In the rows, zero is written as 100.
One turn sends every row of this set to another row. A few are shown first. Where does it send the rows asked after them?
panem: [90, 103, 122, 87, 110, 99, 112, 118, 104, 86, 88, 46, 122, 101]
ror: [88, 104, 142, 78, 116, 122, 122, 94, 95, 67, 105, 76, 104, 98]
ras: [102, 133, 120, 86, 105, 133, 91, 101, 71, 82, 78, 50, 99, 135]
rom: [77, 149, 128, 94, 110, 83, 75, 61, 74, 90, 98, 96, 93, 140]
ros: [97, 139, 86, 109, 121, 74, 102, 116, 52, 98, 99, 76, 74, 129]
molo: [74, 106, 91, 80, 95, 82, 104, 120, 70, 56, 99, 87, 84, 119]
lukat: [115, 125, 106, 106, 92, 82, 123, 120, 88, 102, 108, 114, 96, 140]
zof: [113, 137, 119, 80, 107, 128, 89, 95, 60, 100, 79, 55, 102, 133]
gera: [78, 110, 120, 111, 118, 61, 107, 89, 94, 82, 116, 109, 117, 98]
Kab: [80, 136, 125, 67, 139, 97, 82, 79, 91, 59, 105, 71, 101, 123]
dilo: [115, 119, 110, 133, 126, 86, 83, 85, 88, 109, 109, 103, 106, 104]
Bip: [84, 104, 99, 64, 100, 72, 112, 62, 94, 86, 73, 81, 88, 117]
Sano: [106, 125, 87, 99, 90, 65, 97, 95, 55, 90, 112, 94, 73, 123]
Virul: [78, 119, 129, 85, 140, 97, 119, 77, 90, 56, 120, 84, 101, 109]
Vol: [91, 128, 84, 88, 103, 73, 93, 89, 67, 117, 65, 70, 80, 108]
bekub: [91, 121, 138, 59, 115, 122, 85, 96, 97, 69, 91, 63, 103, 112]
napi: [104, 92, 115, 86, 110, 102, 128, 114, 85, 85, 106, 60, 126, 99]
nusep: [81, 111, 122, 91, 128, 67, 108, 80, 96, 85, 124, 110, 114, 95]
Gaki: [91, 146, 123, 81, 124, 102, 91, 62, 67, 73, 113, 112, 88, 125]
vegab: [73, 134, 117, 131, 107, 89, 70, 101, 69, 106, 103, 76, 98, 132]
Suku: [106, 138, 106, 89, 123, 121, 81, 90, 71, 67, 79, 51, 90, 118]
tupom: [75, 111, 140, 80, 110, 80, 122, 90, 100, 91, 123, 107, 119, 108]
fut: [119, 130, 115, 114, 104, 87, 123, 91, 77, 114, 105, 108, 68, 126]
teve: [100, 128, 104, 94, 106, 89, 120, 114, 100, 129, 61, 90, 104, 125]
Damar: [88, 116, 85, 80, 100, 64, 90, 119, 73, 103, 65, 77, 107, 125]
boki: [79, 153, 126, 90, 123, 98, 70, 66, 82, 82, 96, 100, 86, 130]
Voken: [80, 111, 110, 92, 92, 100, 93, 97, 49, 114, 87, 70, 127, 141]
dedab: [111, 106, 115, 86, 83, 77, 111, 95, 98, 120, 70, 108, 102, 122]
dodab: [122, 97, 103, 94, 111, 98, 106, 82, 68, 116, 94, 97, 136, 113]
fup: [113, 97, 111, 97, 114, 106, 121, 123, 80, 92, 97, 68, 126, 92]
Fam: [101, 138, 111, 89, 124, 109, 110, 138, 91, 87, 114, 91, 71, 126]
fevu: [112, 136, 119, 74, 129, 99, 118, 81, 115, 117, 88, 85, 75, 124]

Fam turns into fevu
dilo turns into dodab
Now find these:
rom turns into gera
nusep turns into napi
fut turns into dedab
lukat turns into teve
Virul turns into ror
Gaki turns into tupom

